(in the rows, 128 means zero)
D: rows in a few groups, each row roughly a mix of its group's directions:
D (136 x 10):
[[156 110 138 130  81 126 114 114 166 134]
 [108  99 146 114 123 135 139 156  82 148]
 [153 114 168 127 101 116 118 104 159 146]
 [148 132 153 141 109  98  96 144 165 124]
 [135  96 160 101 152 143 156 108 148 134]
 [122  95 149 135  82 110 130 159 139 138]
 [112  99 173 129  99 147 136 118 148 109]
 [125 142  90 113 152 154 151  94 108 126]
 [131 179 105 134 121 117 111 110 149  98]
 [ 84 163 118 127 120 126 130 113 142  89]
 [136  92 163 106 148 137 157 110 150 135]
 [125 144 103 122  87 113 159 149 116  98]
 [157  89 144 134 112 118 142 146 163 150]
 [123  76 132 127 126 143 158 149 102 145]
 [128 110 116 102  95 114 155 133 118 172]
 [167 142 133 122 150 146 108  82 134 136]
 [ 99 130 104 124 101 157 126 133  81 123]
 [103 124  93 139 109 141 153 151 109  93]
 [118 118 110 136 181 143 135 135 103 157]
 [109 104  92 144 135 151 156 154 106 113]
 [164 126 118 135 143  91  99 122 161 142]
 [105 106  98 133 150 152 166 153 123 114]
 [117 121  77 131 157 130 146 143  96 136]
 [101 127  90 122 137 139 160 140  87 120]
 [142 141 107 132  85  99 137 125 160 104]
 [148 103 124 153 162 105 149 145 162 125]
 [106 120 152 119  87 168 112 106 126 121]
 [107  83 157 124 116 142 163 127 124 109]
 [154  92 142 121 147 140 120 134  98 167]
 [107 146  93 138 150 127 154 151  99 104]
 [103 104 100 130 126 163 153 141  95 117]
 [146 143  95 126 153 117 120 143  82 150]
 [ 97 137  94 142 114 128 147 152 123  87]
 [143 146 121 117 173 154 123  89 115 132]
 [137 161 106 146 157 100 109 155 149 121]
 [145 122 187 126 115 122 129 118 162 125]
 [119 148 145 110 105  84 120 149 132 162]
 [158  94 129 124 153  87 154 138 133 123]
 [ 98 165  82 137 128 119 135 139 130 104]
 [179  94 128 134 140 126 116 120 125 161]
 [177  97 132 123 139 119 117 122 112 163]
 [ 92 104 156 117 121 165 145 114 106 122]
 [153 138 166 123 111 102 102 106 155 143]
 [151 145 148 134 135  90  99 139 167 128]
 [128 161  92 152 111 113  93 142 109 130]
 [102 132 147 124  88 171 110 110 125 124]
 [132 167 156  94 128 124  96 101 130 135]
 [123 177 119 139 121 101 130 123 157  96]
 [144 104 181 117 121 136 116  95 138 132]
 [147 100  75 136 122 135 133 146 111 150]
 [106 163 123 136 111 116 132 116 164  88]
 [ 87 126 119 135 141 115 154 170 105 117]
 [ 95 100 154 118 116 167 144 116 106 120]
 [178  97 121 137 139 132 121 134 118 165]
 [144  83 130 119 138 145 125 137  95 164]
 [121 146  97 117  99 115 160 146 102 101]
 [154 147 144 136 140 117  83 115 163 143]
 [ 98 141 101 140 156 158 134 137  99 154]
 [106 102  98 142 121 156 151 151  99 111]
 [138 156 157 138 157 126  90 107 151 114]
 [167 100 107 135 138 134 127 148 105 166]
 [109  99 140 118  89 169 146 121 115 124]
 [118 113  87 125 105 154 162 128 103 112]
 [133 131  96 125 161 126 122 143  80 152]
 [100  87 153 120 134 165 134 109 111 130]
 [110 151  84 135 157 135 130 151 100 115]
 [ 91 124 118 125 107 165 153 136  92 123]
 [132 158  81 124 125 108 147 151 107 110]
 [134 103  95 164 150 127 152 157 132 113]
 [ 95 130 114 147 107 116 137 169 124  92]
 [101 151 143 126  92 171 109 114 124 124]
 [147 148 101 163 134 105 101 154 151 128]
 [162 109 153 133 122  92 121 127 169 127]
 [131 136  88  94 129 129 117 111  84 118]
 [132 154 152 145 166 130  92 119 141 101]
 [124 110 162 123 162 159 120 132  99 154]
 [132 107 181 121 145 160 124 129 113 147]
 [ 81 156 110 131 147 138 132 124 125  90]
 [121  89 162 137 131 172 135 135 146 141]
 [150  94 136 110 118  88 156 129 133 101]
 [152 106 116 126 157 133 120 140  88 165]
 [ 99 150  95 125 150 152 135 133  87 137]
 [102 161 103 121 146 139 116 119  83 117]
 [137 156  94 147 159  98 105 150 130 131]
 [139 154  97 122 156 103 114 126  87 140]
 [120  83 127 117 104 133 155 152 105 153]
 [ 91 133 100 124 140 143 162 140  91 121]
 [114  85 114 138 171 136 151 134 117 144]
 [146 107 158 127  92 120 106 119 166 141]
 [137 100 152 111 106 140  91  90 139 133]
 [ 92 106 126 122 115 167 150 125  94 128]
 [160 116 105 129 146 155 128  92 162 123]
 [102 148 131 133 100 129 135 114 167  88]
 [105 143  82 137 145 144 134 155 101 113]
 [163 118 118 136  80 124 117 124 164 123]
 [118 109  88 116 112 163 156 118 105 117]
 [ 87 166  98 136 151 129 132 145 118 112]
 [105 107  97 135 131 158 157 145  96 115]
 [117 164 104  98  85 125 118 108 127 128]
 [149 105 135 131  75 128 118 116 161 131]
 [ 86 140  87 130 146 148 131 141 101 121]
 [153 150 125 146 149  91 104 140 163 131]
 [ 98 138  97 129 155 156 134 130  89 142]
 [144 163 152 118 151 122  96  94 142 141]
 [124 149  91 127 182 131 142 127 112 130]
 [147 124 172 122 151 120 100 114 149 157]
 [129 101 104 115 123 177 143 100 112 120]
 [133 162 166 149 141 138 125 124 168 111]
 [131 100 163 116  81 143 126 105 131 138]
 [118 156  97 142 163 110 130 163 129 108]
 [131  91 149 121  91 145 143  95 113 142]
 [130 160  99 146 158 111 112 162 145 116]
 [110 153 131 123 172 140 114 129  85 135]
 [142 138 172 127  86 122 119 122 158 114]
 [139 164 130 122 168 105 104 142 156 123]
 [131 165 134 124  83 106 145 142 139 100]
 [ 94 120 106 125 156 135 140 166 102 146]
 [124 102 160 103 100 149 143  94 115 140]
 [149 153 100 140 156 118  94 128 135 161]
 [ 95 161 118 118 178 132 130 120 115 118]
 [135 161  96 149 146  94 103 150 125 126]
 [139 121 167 136 142 129  94 107 166 143]
 [163 114 140 128 141 107  90 108 158 145]
 [125 160  91 143 171 116 132 148 126 116]
 [107 135  84 125 115 143 159 132  98 106]
 [ 93 147  78 132 115 121 142 144 127 106]
 [163 160 109 140 128  90 114 144 152 132]
 [ 96 137 100 143 100 124 139 150 135  87]
 [110 159 110  97  88 138 119 100 117 125]
 [148 122 191 129 127 126 128 121 156 133]
 [149 130 160 140 129 124  92 114 168 150]
 [104 159 107 136 147 114 135 168 125  97]
 [144 115 156 139  74 130 115 110 149 137]
 [128 164 142  91 171 127 113 117 137 130]
 [115 175  98 134 138 128 122 135 114  89]
 [123 102 111 115  91 121 158 154 103 150]]
one row of each group, then the others: which group is each in?
[ 98 155 131 130 104 175 106 119 114 138]
T
[108  90 158 115 148 128 145 130 122 168]
Y
[ 91 137  75 130 139 134 136 146 107 123]
K
[152 132 103 171 119 107 103 150 149 131]
V

[125 115 169 132 163 134 137 164 130 156]
K
[128 170 123 113 176 113 112 140 143 121]
V
[133 169 124  95 110 122 108  91 131 147]
Y
[145 138 125 114 169 156 123  84 119 137]
Y
[122  77 127 139 172 136 143 130 125 144]
T
[108 101 139 122 150 130 172 156 138 102]
V
[102 136 101 128 100 154 120 136  82 120]
V
[112 144  65 132 120 125 124 118 114 110]
K
[163 113 133 126  86 135 111 103 160 134]
Y
[130 116 129 101  88 103 134 143 131 172]
Y
[136 111  98 161 141  98 121 170 129 123]
V
